A hidden rule labels the rows of this table. It goes by one to three of the table's principal directions, not those with the most spread.
[ 16 -19 -52  11   9  17   6 -26  41 -38 -62 -18 -16  25   9  34  30  -4
  35  62  24 -31 -66  18 -31  24  15  23   2  20  35 -35  27] comb
[ -5 -17 -16  -3  -6 -25  -5 -11   6 -30 -19 -42  25 -18 -44  49  26 -20
  -2  12   2   5 -24   2 -28   4 -19 -26  -7  17   2  22  16] tile
[ 10  -1  26  48 -17 -37  40 -20  52  28  -6  50   2  21  93 -20 -30  38
  59  -7  29  41  46 -25 -67  -6 -22 -15 -60   8 -30 -10 -18] sock
[-12  -1  -3 -11 -18  -8 -11  -2  -2   8  -8 -14   4   3 -16  -2  -6  -2
  12 -11   7  11   1  -9 -17  -1 -16  15 -27  -2  -9  -1   8] tile
[-14 -17  -8 -14   4  25 -23  10  -4   3   2   3   0   6 -27  -8   5   8
 -25   4 -13 -19 -16   5  36  -5   8  23  23 -17   2 -16   3] sock
[  0 -25  14 -12 -22   8 -18  22   5   3  34  -6  -6   1 -38  -7   6  -6
 -22 -22 -20   9  16  12  14 -14  -9 -23  29  10 -25  27  -7] comb
[  4  -2  15  11   2   3  -1  11  18  -2  24  13 -16   1  -4 -19   4   7
   3 -18  -8   3  13  -8   3 -15   6   1  24   5 -19   8 -12] comb
[ 15 -28 -23  25 -60  25  -6 -17  83  -5 -30  27 -25  40  40  10  19  33
  13  87  27 -28 -43  14 -50   4 -40   3 -36  23  33 -44  10] sock
[  6  29   9 -19  32   1  51 -15 -30  47   7  71  23  23  81 -15  -1  14
  -8  -4   4  10  25  20   5  28   5  25  18  -7  17 -40 -19] sock
[  1   0  -6 -15  11   3 -12   9 -26 -38   2 -33  18 -21 -47  37  14 -29
 -46   5 -20 -17 -32  -3  22   5   2  -1  20   9  19  31  25] comb
[ 33 -11 -10  -8 -39  59  -8  -1  53   2  28  13 -38  27   4   6  18  -4
 -24  73 -11 -52 -38  36   4   3 -13 -15  56  15  29 -33  13] tile
[-17 -37  -1  44   5 -37 -21 -27  21 -30 -38 -24  25 -10   7  19 -25  25
  19   8  10   8  -3 -19  -4 -11  -3 -24 -46 -14 -16  23  11] comb
[  3 -34  38  17  -8  -5   0   4  37   4  22  21   2   7   5 -14 -14  20
  14 -52 -14  20  40 -26   4 -24 -21 -23  -5  -4 -53  17  -9] sock
[ -1 -32   9   2 -57  13 -42  18  30 -20  -8 -15  -8  -6 -35   5   5  10
 -12   9  -3  -9  -9 -21  -5 -10 -30  -8 -52  16 -11  24  19] comb
[  9  14 -17 -37   0  26  -2  17 -33 -24 -10 -17   3  -9 -40  28  34 -33
 -43  11 -10 -23 -38  12  18  20  -7  15  11  17  43   5  19] sock
[ -4  10   5 -13  26 -14  16  11 -29   9  24   0   6   0  -8  -3   1 -10
  -7 -38 -10  13  14  15   8  -6  10   1  40   1 -10  13 -16] tile
[-11  32 -22  11 -33  -1  -4 -21  14  -4 -21 -15  11 -33  -1  17  11 -13
  -7  86  28  -8 -31 -18 -37  22  -8   4 -33  -9  40 -29  25] comb
[-14   3 -13 -18 -32   7 -25   0 -13  -3  -4 -15   4  -8 -30   4  15  -6
 -27  27   6  -8 -18  16   4   9 -23   4  -7   1  26   1   7] sock
[ 14  56   9   1 -20   5  26 -20   5  22 -10  47  -5  -4  66 -23   8   6
  19  33  26   6  14 -24 -35  31 -13  26 -48   8  28 -32   0] comb
[ -2  -7  25  27 -25 -11  -6 -25  35  -2 -18  30   9  -3  46 -11 -13  37
  22   4  16   3  22 -28 -12   1 -33 -10 -63  -7 -11  -3   2] sock
[ 25 -41   6  33 -64   4 -17 -24  84 -25 -41  27 -13  38  46  17  10  41
  23  44  15 -11 -17 -23 -50  -4 -66 -11 -94  40  10   1  15] comb
[  3  24  23 -17  47 -35  49  27 -51  41  50  38   3  29  31 -30 -11  -6
   2 -91 -16  53  53  16  -9 -15  18  23  49  18 -30  26 -44] sock
[-16  22 -21  12   9  -2   7 -16   2 -10 -28  -9  19 -33  -2  13   9  -8
  -1  49  22  -6 -26 -21 -12  19  16  15 -12 -23  25 -32  18] comb
[ 20  18  -7  11  18  -2  20   3   3 -11   2  -9 -24   8  11   3   0 -13
  21  -4   3  -4  -8   7 -16  -5  15  -3  17  16   9   3  -7] sock
[-15  50  18 -34 -30  16  -4 -12 -29  28   6  48  17 -12  24 -34  14   6
 -27   9  12   3  17 -15  11  36 -32  51 -27 -11  28 -24   7] sock
[-10  53   1   5  20 -25  29   1 -17  46  27  18  -5  -6  37 -33 -20  -1
  28   0  14  23  25 -12 -35  -2  40  35  16 -11 -13 -25 -19] comb
[ 12  55  19  21  56 -44  68  -3 -36 -25  27 -21  30 -62   1  22  -1 -61
   5 -36   3  48  31 -18 -19  19  33 -47  54   1  -8  43   2] comb
[  1  53  70 -21 -19  -6  -1   0 -46  15  90  23  25 -58   2 -26 -14 -19
 -59 -33 -27  10  65  -4  46  13 -20 -43  49 -11 -15  53  -3] comb
[  9 -19   3  38  36 -14  28  14  26  26  30  -1 -20  10  12 -10 -26   3
  30 -15 -11  21  26   2 -11 -41  41 -44  42 -13 -41  -8 -37] sock
[-27 -16 -28 -20  30  10 -22 -21 -29 -11 -45 -29  24  -3 -30  11  -5  -5
  -2   0   3 -15 -28   5  42  18  14  31   1 -37  11 -23  24] tile
[ -5  10   9  -3  26   3  -1  17 -34 -25   5 -12   1 -13 -28  -9  -3 -18
 -18 -48 -11   9   6  -9  37  -2   8  10  18  -7   2  29   1] comb
[ -2 -34  -1 -19  21  13 -17  -4 -15 -11 -14 -22   6  11 -36   1  -7 -12
   6 -46 -18   6   6  -1  42   0   4   2  11 -13 -23  12  12] comb
[-15  36   3  -6  -3 -22  13  -2 -17  21  20  -1  15 -16   1  -3  -6 -12
  -7   5   8  17   6 -11 -27   2  -2  17   5  -7   3  -6   1] tile
[ 27  56   2 -28  38   3  55  -4 -50  47  20  61 -13  32  88 -21   5   8
   4 -10   3  -8  21  53   3  22  15  17  35  17  35 -28 -40] sock
[  1  15 -12  42  -4 -27  49  -5  45  24 -17  35   2  13  62  -3  -2  11
  36  42  34  36   1 -29 -85   0   7  19 -35   9   2 -39  -9] comb
[  8 -26  24  46  43 -36  39  -4  31  14   5  22   6  18  50  -4 -38  24
  46 -49  -4  34  40 -26 -20 -33  17 -25  -6 -11 -54   3 -23] tile
[ 25   0  14  13  31 -18  32  -5  10   8   9   6 -12  23  34  -3 -19  -4
  43 -44  -8  21  26 -13 -21 -14  14  -8   4  14 -32  11 -11] sock
[ -7 -19 -11  10 -21   5 -19  -3  26 -10  -7 -25  -3  -7 -26  13   0  -2
   2  30   4 -10 -19  -3  -9  -7  -4 -13  -5  -6  -2  -6  13] sock
[-17 -21 -12   2  21 -22 -18  -9 -28  -9 -25  -7  10  25   6   0 -12  24
   0 -22   0   1  -5  23  21  -9   0  15 -14  -1   6  19 -12] comb
[ 13  -9  11   0 -37   9 -17  24  13  -7  13   0 -22  14  -9  -3  -2   4
 -13  -5  -8  -5  -2  -5  -9 -16 -23  -4 -27  26   0  25   0] sock
[ -8 -10  25 -12 -10  -1 -10  -2  -5  11   8  26  11   6   7 -18  -3  20
  -6 -39  -8   9  29  -6  20  -1 -27   5 -15  -4 -19  10  -7] sock
[ -6   0 -38   2  17   3   6 -26   6 -23 -61  -9  13   4  13  27  17   1
  16  44  25 -20 -48   0 -15  27  10  35 -21  -3  35 -35  25] sock
[-29  55 -14   2 -28 -14   0 -13  -3   9  -8   4  19 -47  -7  -6  27 -10
 -10  65  33  12 -13 -31 -43  25  -4  32 -26 -12  32 -30  10] comb
[-22 -11 -23  -1  12  -1  -9  10  -8 -11  10 -36  13 -30 -56  22  16 -16
 -28  27  -3 -11 -27  26  15  -5  23 -23  56 -19   7  -4   0] tile
[ -6  40 -56  21  41   2  31 -39  11 -28 -75  -8  10 -27  32  27  29  -8
  38  87  48 -29 -63  -9 -33  47  49  44  -7 -15  55 -69  28] comb
[-16  28   1   3  29 -10  -2  -1 -26  -8   1 -24  12 -27 -14   4 -24 -12
  -5 -10  -2  -9 -10 -27  15  -6  21  22   3 -31   2  -2  16] tile
[ -9  10 -30  19   7 -19  21 -17  15  -6 -47  -3   7   5  20  10   7  -1
  34  29  33  18 -22 -16 -50  14   7  30 -36   1  17 -28   9] comb
[ 35 -27   3  34 -68  29  -8 -23  99 -20 -39  51 -33  46  72   6  17  52
  24  69  24 -37 -29  -9 -47   4 -63   0 -79  38  30 -30  11] tile
[-51  26  11  22 -10 -29  -4   4 -12  10   7 -20  35 -65 -28 -14 -26  -4
  -8   0  22  29  19 -39  -6  -5   1  -5 -22 -56 -14  -7   5] tile
[ 14   8 -12   0  27  15  19   2  -4   1   8   0  -8   7  11   8  -4 -14
  -7  18  -6 -16 -17  17  10   3  27   1  45  -4  14 -16   3] comb
[  4  14 -15 -11  38 -16  18  -6 -27  20  -3  -3 -11  23  16 -10  -3  -3
  32 -26   1  11   9  22  -7  -2  25  16  20   6  -4  -7 -22] sock
[ -4  33  15  -6  -3  -6   2  -2 -19  -8  26  -6  10 -33 -16  -2   5 -19
 -20  -5  -3   4   9  -8   7   7  -8  -8  21  -4   7  18   4] comb
[-11 -43  23  -5 -15  10 -31  19   4  -6  32  -2   3   2 -48 -12  -1   5
 -36 -38 -28  11  19   3  41 -22 -19 -22  29  -5 -30  35  -6] comb
[ 27   8 -13   7  42  -7  29  -5  -5 -10 -10  -7 -22  23  21   3   3 -14
  39 -22   0   6   0  15 -12   0  29  -1  24  22   0   6 -13] comb
[  0  45  15 -36   0   4   2   8 -45  23  50   7  10 -21 -14  -7   5 -27
 -44   1 -21  -1  12   0  15  11   7  15  41   1   8   9   3] comb
[-20  14  -3  14  30 -22  16  16 -33 -22   2 -21  21 -36 -32   8   4 -23
 -23 -21   3  25   2  -5  11  -2  15 -13  22 -15   8  24  -6] comb
[-13 -27   8  -4 -39  10 -45  13  15 -20  -8 -22   4 -20 -46  10   4  11
 -16   2  -6 -19 -11 -19  13 -10 -22  -8 -39  -2 -12  17  19] tile
[-16  31  18  23   8 -34  36 -22   1  21 -12  41  25 -16  65 -19 -13  25
  31 -12  32  29  36 -20 -30  14  -9   6 -39 -19  -6 -21 -15] tile
[-15  42 -38 -10  24 -16  20 -23 -28  21 -25   4  11   2  40   9   5   7
  13  52  29 -21 -33  31 -26  24  28  42   7  -8  42 -48  -2] sock
[ -9  32 -31 -11 -23   6 -17 -10 -10  -4 -32 -23  -6  -8  -5   6   5 -10
   5  55  23 -20 -40  -8 -24  20   2  42 -42   1  40 -23  25] sock
[ 20  29  27 -41  13  23  13  24 -57  54  56  38 -23  23  21 -45 -12  -7
 -22 -53 -29  10  53  32  47  -4   6  -5  40   2  -4   8 -41] sock
[-17 -26  -6  10 -17  -6 -21   8  15 -14   6 -27   5 -17 -45  12   7   0
 -13  10   1  -1 -11  10   1 -14  -7 -27  14  -6  -8  13   0] tile
[  4 -24   6  13  18  14  -9   3  23 -10  -2  13 -21  17   2 -23   1  22
  23 -30  -7  -8   7  -3  23 -13  16  11  19  -3 -26  -3 -11] comb
[ -9 -28  -6  25  28 -23  -1 -14  17 -21 -23 -20   9   5  -9  10 -11   7
  29 -24   1  14  -2 -18  -5 -15  10  -1  -4  -9 -26  10   3] comb
[-31  26  46   4 -50 -24 -14  41 -10  42  79   4   8 -55 -50 -43  -8 -11
 -36 -26 -10  57  66 -40 -13 -29 -18 -32  -3 -16 -43  33 -28] comb
[-34 -59 -36 -38  -6  33 -71 -22 -15   7 -44 -22  25  14 -46  12   4  24
 -28  44 -12 -44 -39  24  65  13   8  28  -9 -35   7 -34  26] comb
[  1 -16  78 -15 -41  12 -42  39 -14  15  73  16  -5 -20 -36 -40 -27  11
 -45 -85 -47  16  75 -32  61 -36 -39 -43 -15  -5 -58  67 -16] sock
[ -2 -74  37  35  54 -20   4  19  26 -11  33  11  13  12 -15   2 -20  28
  -3 -87 -42  21  40 -10  43 -55  16 -48  53 -12 -77  40 -30] sock
[ -5 -28  -8 -13 -40  20 -30  -7  17   0 -16  11  -4  26 -11  -8  18  14
 -14  18   2  -2 -10   9   5   6 -39  14 -24   9  13  -6   5] comb
[ 14  22  23 -43 -12  17  -7  22 -37  18  63   2  -4  -8 -31  -9   9 -31
 -48 -19 -35   0  20  12  27   2  -1  -6  52  16  -5  30  -2] comb
[-17  36  35 -14  27 -21   5   4 -55 -12  41   9  38 -53 -12   4   7  -3
 -50 -39 -16  -5  23   4  44   8   0 -15  44 -14   1  36  -8] tile
[-18 -30   4  17  13 -21 -14  -6   5 -14  -2 -18  17  -9 -15  11 -14  17
   2 -18  -4  -2   2   6  16 -16   2 -23  10 -16 -23  17  -2] sock
Which label does each new row get?
[-11  22 -28  12 -20  -7   0 -13  10  -4 -19 -25   4 -24  -7  15   8 -13
   4  66  27  -5 -29   2 -36  14   2  -4 -14  -7  31 -23  13]: sock
[  0 -15   3 -21 -36  23 -40  12   4 -18   5 -27  -5 -15 -51  13  12  -9
 -25  10 -14 -27 -18  -4  18   0 -16  -6  -9   7  -1  16  24]: tile
[  2 -10  -4  24   3 -17   0 -13  27 -19 -17 -20   1  -2  -5  14  -8  -4
  25   2   6  10  -7 -29 -26  -9  -1  -4 -21   2 -13   7  13]: comb
[ 21   3  35  93  61 -40  61  12  50 -30  22   7   0 -43  35  18 -24   4
  26 -24  -4  24  30 -53 -23 -45  35 -80  14 -14 -36  21 -28]: tile
[ 10  23  28  21 -29 -28  17 -17  17   4  25  -7  12 -25  19   7 -22 -17
   9   8   6  27  29 -25 -40   2 -26 -42 -19   3 -13  23  10]: sock
[ -7 -58  37  13  17  -9 -20  -8  18  -6  -5   1   8  10  -8 -18 -29  31
  37 -94 -18  19  51 -21  42 -26 -13 -28 -19 -22 -73  28 -10]: tile
[  1  -5  17  -6 -51  22 -12   5  32  33  44  21 -11   5   2 -20  -8   7
 -19  29  -5  -5  13   8  -5  -6 -23 -15  21  -7 -11 -17   0]: tile
[ 32 -16  41 -21  12   5   3  29 -22  13  69  18 -22  39  -6 -21 -12 -10
 -25 -84 -52  20  48  15  35 -31  -8 -21  55  32 -37  60 -28]: comb
[-18 -50  16   4  10 -12 -27   5  -1  -5  -8 -20  14   4 -38  -7 -24   9
  11 -65 -18  26  29 -25  31 -25  -6 -12 -21 -21 -52  28   0]: comb
[-23 -39   5 -30 -36  42 -56 -19   6  16 -15  17  16   2 -13 -19  -2  32
 -22  22  -6 -31   2   8  61  20 -19  13 -16 -35  -7 -29  21]: comb
[-31  -7   2  17  -4 -35 -20 -33   5 -19 -56 -29  41 -30  -9  16 -21  10
  31  -9  21  18   2 -58 -15   6 -22  10 -91 -30 -16   1  30]: tile
[-14 -32   5   8  -5 -17  -9  20   5   7  17  -9  -2  10 -27 -13  -8   4
   2 -35  -7  31  20   6  -5 -24   2 -10  13   4 -35  25 -17]: comb
[  1  30 -27   8  60  -8  24 -36 -19 -24 -41  -3  29 -19  17  29  18 -18
  -1  42   7  -9 -34 -24   2  29  36  29   8 -12  37 -26  21]: comb
[  7  21  -8  -5  17  30  -2   9 -21  -1 -29  18 -20   3  24 -26  -1   7
   9   1   8 -19  -5 -10  30  17  30  40 -27  -7  21 -22   2]: comb
[ 17  37 -26   3  17  -2  35   5  -2  18   2 -17 -23  11  15   3 -12 -34
  28  27  11  10 -17  -5 -47   2  36  22  13   7  13 -26   5]: sock
[-14  -5 -10  -5   5 -16  -9  -5 -17 -23 -15 -35  19 -14 -35  24   2 -15
  -8 -10   2   3 -16   2   3   2 -11  -4  -1  -5   7  18  14]: tile
[ 16  31 -42 -14  57  18  47  13 -31   4  36 -32 -22   0 -19  21  12 -51
 -15  26  -5 -25 -38  79  12   5  57 -23 127  -6  38 -26 -15]: tile
[  4 -17  17  28 -40 -19   0 -18  43 -11 -16  17  10   7  31   5  -5  20
  16  10  16  20  13 -23 -39   0 -46 -18 -60  15  -7  14   8]: comb
[  9 -21 -34   9   6  -7  -3 -14  17  -6 -31 -23 -23  32  10  10   3   8
  45  19  14  -9 -23  35 -25  -3  14  -4  -2  20   5  -7  -8]: sock
[-12 -15  15  -5  17   0  -6   2  -8  -6   5   2   8  -1 -20 -15  -3   3
   2 -54 -10  14  20  -8  30  -5  -2   7  17 -14 -28  13  -3]: sock
[ -2  14 -23  -8   9 -12  14 -10 -14   9   1 -17  12   4   0  20  -2 -23
  -7  34   3   4 -21  12 -23  10  15  12  23   1  17 -11  12]: comb
[ -3 -28  -6  12   3   3   3  -4  22  -7 -16  -7   6   2  -3  11  -6   5
  12   1   4  -1  -6   1   0  -2   1 -13  -1 -11 -12 -10   8]: tile
[  2   7 -17   3  40   1   7 -11 -19 -37 -28 -29   4  -9 -17  20   4 -20
   7 -13   2 -11 -24   3  20   9  14   4  16  -8  19   5  12]: tile
[ 11  44  17 -69 -22  66 -32  35 -64   0  39   9 -17 -22 -51 -26  28 -35
 -77  -9 -33 -33  -1   4  77  26  -4  30  29   6  37  14  13]: comb
[ 10 -33  23  44  17 -21  31  -6  58  43  13  27  -9  23  52 -19 -42  32
  65 -29   0  31  50 -25 -33 -38  16 -36 -13 -18 -70 -24 -29]: tile
[  9  -4   3 -41 -51  31 -40  13  -3  -8  18 -15 -10   1 -47   7  23 -18
 -37  15 -20 -22 -18   0  10   8 -27  12  -4  26   9  19  25]: comb
[ 14 -43  38 -42 -15  20 -55   8 -24  23  17   4 -12  35 -24 -25 -20  18
  -7 -77 -49  -1  49 -11  63 -25 -28 -11 -40   8 -47  40 -12]: sock
[ 13  32  12 -29  53 -21  35  17 -74 -31  42 -27  27 -40 -39  38  25 -54
 -48 -52 -28   6   6  37  31  14  16 -41  90  20  13  62  -6]: tile
[ 13 -28 -21  20 -55  15 -15  -8  63  -4 -14 -21 -22   8  -8  16   6  -3
  18  72  16  -8 -25   6 -44  -1 -16 -34 -22  14   6 -16  15]: sock
[ 31   1  16   8 -17  19 -19 -14  26 -28 -27  17 -25  -6  36  -1  16  30
  28  10   4 -42   1  -9  10  11  -8 -16 -55  27   6   9   3]: sock
[-16  18  10   9  14 -11   1   3 -14  -8   8  -8  13 -21  -8  -3 -19  -4
 -10 -16   0   2  -1 -23  10  -6   5  17   3 -23  -3   4   9]: tile
[  6 -28 -12  23 -31   3 -15 -11  45 -15 -23 -26  -8  -6 -13  16   2  -1
  24  38  12  -1 -11  -7 -25  -2  -9 -36 -31   4  -6  -2  12]: sock
[  5 -28  -4  20  -8  -1  -1  16  25 -21  -9  17 -18  22  10  -3  19  26
   3  -4   7  -2  -8  23  -7 -11  -8  -7  -1  26   5  14 -20]: comb
[ 20 -20  21 -23  -9  19 -19  16 -11  -5  26  -5 -10   3 -26   2   4  -8
 -21 -33 -32 -10  18  11  38  -8 -10 -34  14  16 -16  36  -4]: sock
[-18  -2 -14 -34 -36  32 -49  27 -20  -9  15 -36  -4 -20 -78   7  15 -20
 -58  30 -15 -31 -37   7  31  -2  -6  16  15  -7  22   5  22]: tile
[ 14  -1  -2   7  24 -16  23 -12  -2  10   9  -8   5   7  11  10  -9 -19
  15  -1  -8  22  13   1 -15  -1  20 -21  22   6 -14   8  -3]: comb
